Each row is where one point has got to under a steady rotation. How many steps took it there?
The counts run from 0 to 418.
[-180, 347, -210, 184, -152, -80, -21, -280, 234, -8, -19, -150, 201, 72, -117, 147, -232, -242, 139, -33, -34, 236, 61, 149, -159, -111, 183, -365, 75, -54, -16, 56, -228, 51, -69, -90, 83, -302, 85, 408, -173] -> 198
[-351, 188, -51, 88, -164, -87, 19, -159, 171, 122, 24, 42, 119, 154, -160, 237, -17, -337, 217, -42, -188, 49, -58, -234, 166, -149, 18, -150, 252, -1, 18, 25, -187, -28, -44, -32, 352, -322, -184, 306, -310] -> 180
[-132, 230, -172, 75, -51, 191, 148, -293, -4, 41, 188, 148, 178, -49, -171, 96, 24, -91, 398, 178, -4, -5, -80, -55, -129, 0, 235, -189, 46, -259, 59, -84, -61, 223, -45, -432, 147, -260, -89, 211, -223] -> 61
[-222, 295, -130, 404, -97, 43, -97, -235, -19, 127, 170, -23, 119, 101, 20, 120, -162, -158, 183, 21, 200, 24, 121, 103, -120, 95, 208, -242, 229, -23, -121, 73, 29, -14, -121, -153, -6, -279, -104, 340, -335] -> 120
[-181, 376, -238, 229, -247, 179, 66, -116, 164, -38, 282, -12, 56, 83, -76, 81, -176, -284, 232, -53, 121, 21, -52, -98, -218, 86, 277, -223, 225, -37, -51, 26, -170, 231, -14, -309, 47, -394, -100, 136, -260] -> 338
[-301, 219, -125, 70, -82, -210, -39, -219, 231, -91, -112, -51, 285, 129, -41, 215, -71, -154, 208, -20, -6, 130, 151, -3, 77, -95, 72, -402, 90, 62, 61, -15, -226, 115, 5, 35, 136, -263, 48, 483, -129] -> 199
[-250, 160, -32, 231, -191, -34, -145, -263, 99, -59, 74, -43, 162, 30, -63, 62, 48, -441, 309, -11, 174, 133, -98, 91, -196, -98, 77, -224, 171, -157, 32, 150, -186, 217, -63, -469, 67, -188, -173, 9, -158] -> 370
[-176, 352, -18, 64, 65, -100, 2, -142, -96, -257, 19, 80, 152, 96, -241, 235, -246, -168, 268, -16, 106, 137, 33, -72, 163, -129, 187, -282, 87, -189, 50, -51, -164, 159, 1, -195, 193, -209, 151, 409, -228] -> 412
[-223, 178, -189, 176, -205, -97, -212, -378, -9, -39, -85, -163, 176, 87, 97, 20, -77, -441, 214, -61, 32, 228, -167, 0, -118, -123, 64, -245, 75, -114, 93, 163, -176, 117, -98, -267, 127, -149, -110, 121, -159] -> 300
[-274, 98, -179, 411, -75, 62, -95, -133, 17, 35, 130, 205, 240, -21, 34, 321, 47, -188, 232, 25, 83, -72, 266, -97, -94, -7, 228, -187, 188, -157, 47, 4, 21, 64, -226, -211, -63, -146, -91, 368, -361] -> 255
[-244, 167, -6, 13, -90, -193, -99, -130, 204, -152, -65, 81, 273, 82, -329, 156, 19, -229, 207, -43, 150, 221, -78, 109, -16, -134, 17, -312, 76, -65, 94, 34, -333, 224, 57, -378, 181, -112, -42, 219, -141] -> 1
[-191, 110, -104, 122, -245, 3, -145, -322, 87, 8, 37, -116, 169, 128, 34, 95, -178, -504, 265, 42, 25, 184, -181, -152, -130, -117, 21, -166, 87, -83, 111, 142, -67, 53, -139, -338, 188, -313, -188, -105, -242] -> 94
[-265, 95, -126, 116, -116, -192, -287, -433, 101, -4, -231, 29, 311, 26, -3, 207, -13, -332, 153, -21, -75, 166, 7, 20, 2, -228, 26, -292, 35, -150, 99, 142, -138, 19, -196, -219, 147, -21, -25, 326, -293] -> 301
[-288, 186, -68, 27, 21, 12, -123, -218, -99, 38, 126, 219, 128, 125, -94, 321, 51, -179, 308, 92, 83, -76, -31, -193, 361, -139, 96, -34, 64, -146, 12, -79, 32, 146, -94, -379, 191, 32, -51, 209, -411] -> 162
[-283, 355, -250, 249, -4, -166, -111, -98, 133, 132, 30, -36, 224, 124, -1, 133, -203, -196, 242, -19, 159, 112, 184, 104, 108, -82, 106, -236, 191, 198, -91, -28, -188, 83, -18, -47, 111, -195, 117, 483, -255] -> 128
[-285, 217, -193, 168, -96, -118, -314, -477, 91, 75, -5, 35, 262, 96, 88, 95, 217, -136, 260, 92, 99, 94, -50, 74, -153, 8, 63, -287, 110, -39, 87, 133, -70, 31, -134, -211, 60, -71, -148, 310, -179] -> 293
[-363, 34, -185, -50, -76, -71, 46, -29, 245, 248, -20, 124, 272, 17, -204, 319, 3, -327, 234, 28, -22, 65, 173, -270, 123, -156, 136, -190, 172, 113, -27, 49, -122, -115, 21, -110, 356, -123, -217, 222, -269] -> 251
[-350, 175, -198, -4, 43, -36, 91, -85, 8, 38, 59, 268, 146, 106, -63, 238, 55, -98, 372, 126, 66, 68, 51, -277, 190, -80, 128, -146, 160, 10, 132, -39, -62, -30, -2, -40, 335, -203, -106, 476, -229] -> 406
[-356, 200, -74, 86, 62, -217, 103, -133, 123, -89, 2, 93, 153, 160, -74, 235, 19, -201, 347, 40, -19, 63, 169, -168, 150, -165, 108, -240, 144, -90, 123, -75, -142, 63, -19, 141, 231, -254, 16, 519, -154] -> 405
[-205, 180, -94, 6, 90, -84, 146, -173, -47, -312, -9, 204, 148, 83, -184, 157, -52, -57, 393, 186, 147, 173, -22, -173, -56, -167, 79, -261, 20, -170, 216, -25, -132, 165, 20, -157, 200, -256, -50, 406, -133] -> 413
[-156, 150, -172, 53, -175, 216, -39, -242, 34, -38, 186, 2, 166, 175, -48, 229, -135, -463, 384, 155, 200, 33, -61, -238, 22, -69, 181, -80, -41, -89, 134, 41, -14, 196, 19, -410, 173, -257, -113, -111, -208] -> 93
[-351, 181, 66, 90, 42, -167, -189, -238, -29, -88, 33, 117, 138, 364, -52, 315, -6, -149, 245, 148, 238, 102, 4, -210, 284, -104, 18, -98, 116, 29, 107, 39, 12, 36, -102, -138, 184, -215, -66, 241, -317] -> 98
[-101, 186, -79, -88, -35, 29, -4, -173, 133, 50, 103, -15, 282, 55, -327, 136, -117, -281, 301, 104, 87, 76, -62, 42, 65, -184, 93, -151, -1, -63, -32, 7, -192, 206, 111, -565, 320, -147, 2, 98, -158] -> 361
[-312, 80, -4, 231, -71, -144, 50, -203, 111, -54, 179, 54, 24, 135, -67, 385, -137, -243, 174, 53, -137, -124, 124, -89, 117, -96, 101, -175, 264, -157, 81, -141, -102, 200, -108, -37, 27, -386, 19, 308, -297] -> 327
[-252, 115, -268, 6, -122, -109, -46, -190, 152, 3, 121, -9, 187, 86, 12, 91, -262, -354, 228, 106, -90, 136, -129, -65, 146, -256, 9, -92, 115, 9, 102, -90, -247, 338, -50, -223, 238, -245, 179, 194, -207] -> 218
[-249, 169, -140, -72, -97, 143, 136, 9, 59, -125, 182, 224, 240, -4, -257, 404, -154, -227, 214, -12, 37, 89, 23, -362, 99, -89, 172, -104, 36, -75, 75, -9, -117, 105, 43, -323, 290, -343, -143, 107, -303] -> 329
[-180, 226, -81, -33, 7, -206, -40, -258, 85, -287, -86, 80, 249, 160, -301, 224, -75, -19, 235, 105, 180, 223, -42, -8, -31, -48, 58, -377, 41, -110, 192, -37, -245, 226, 35, -275, 175, -245, 40, 376, -130] -> 207
[-281, 69, 2, 93, -98, -25, 135, -45, 242, -121, 167, 322, 102, 46, -179, 398, 56, -201, 222, -25, -98, -45, 59, -295, 77, -132, 132, -151, 128, -156, 193, -88, -160, 203, -30, -108, 156, -274, -95, 230, -338] -> 328
[-270, 216, -96, 162, -250, -140, -273, -189, 137, -168, -53, -19, 147, 76, -107, 296, -63, -405, 117, -271, -56, 84, -80, -143, 153, -123, 39, -242, 103, -69, 79, 95, -237, 194, -34, -261, 112, -122, -55, 93, -305] -> 308
[-345, 269, -22, 206, 46, 26, -91, -239, -49, -23, 62, 136, 149, 163, -77, 377, 120, -207, 258, 30, 352, -139, 217, -65, 57, 31, 235, -178, 37, -133, -64, 64, 124, 67, -86, -279, 30, -96, -132, 177, -245] -> 388
[-278, 270, -121, 199, -157, -100, 62, -240, 226, 186, 29, 44, 201, 61, -124, 63, 98, -177, 184, -78, -190, 62, -18, 7, -63, -89, 43, -308, 307, 41, -58, 21, -274, 83, 100, -62, 156, -219, -107, 460, -208] -> 417
[-258, 274, -265, 227, -93, -27, -16, -248, 180, 152, -26, 84, 317, 0, -19, 205, 15, -84, 134, -84, -107, 20, 190, 135, -44, -39, 181, -332, 162, 14, -14, 14, -165, 41, -93, -56, 140, -110, -10, 566, -269] -> 57
[-277, 134, -177, -210, -52, -29, -74, -286, 249, 228, -62, 95, 322, 135, -285, 202, 103, -126, 287, 161, 51, 176, -57, -44, 73, -117, 89, -202, 41, 104, -5, 91, -173, -11, 74, -442, 266, -151, -179, 182, -212] -> 220
[-231, 213, -209, 111, 33, -201, -67, -79, 32, -113, -99, 159, 243, -9, -183, 154, -151, -110, 204, -7, 43, 269, 70, -79, 69, -167, 82, -331, 122, -32, 42, 3, -228, -2, -50, -77, 309, -164, 48, 543, -292] -> 270
[-259, 294, -18, 184, -14, 75, -201, -240, -100, -127, 12, 215, 224, 142, -95, 427, -22, -87, 136, -17, 197, 36, -37, -229, 46, 16, 133, -208, 59, -151, 40, 104, 21, -24, -141, -390, 27, -115, -194, 235, -411] -> 317
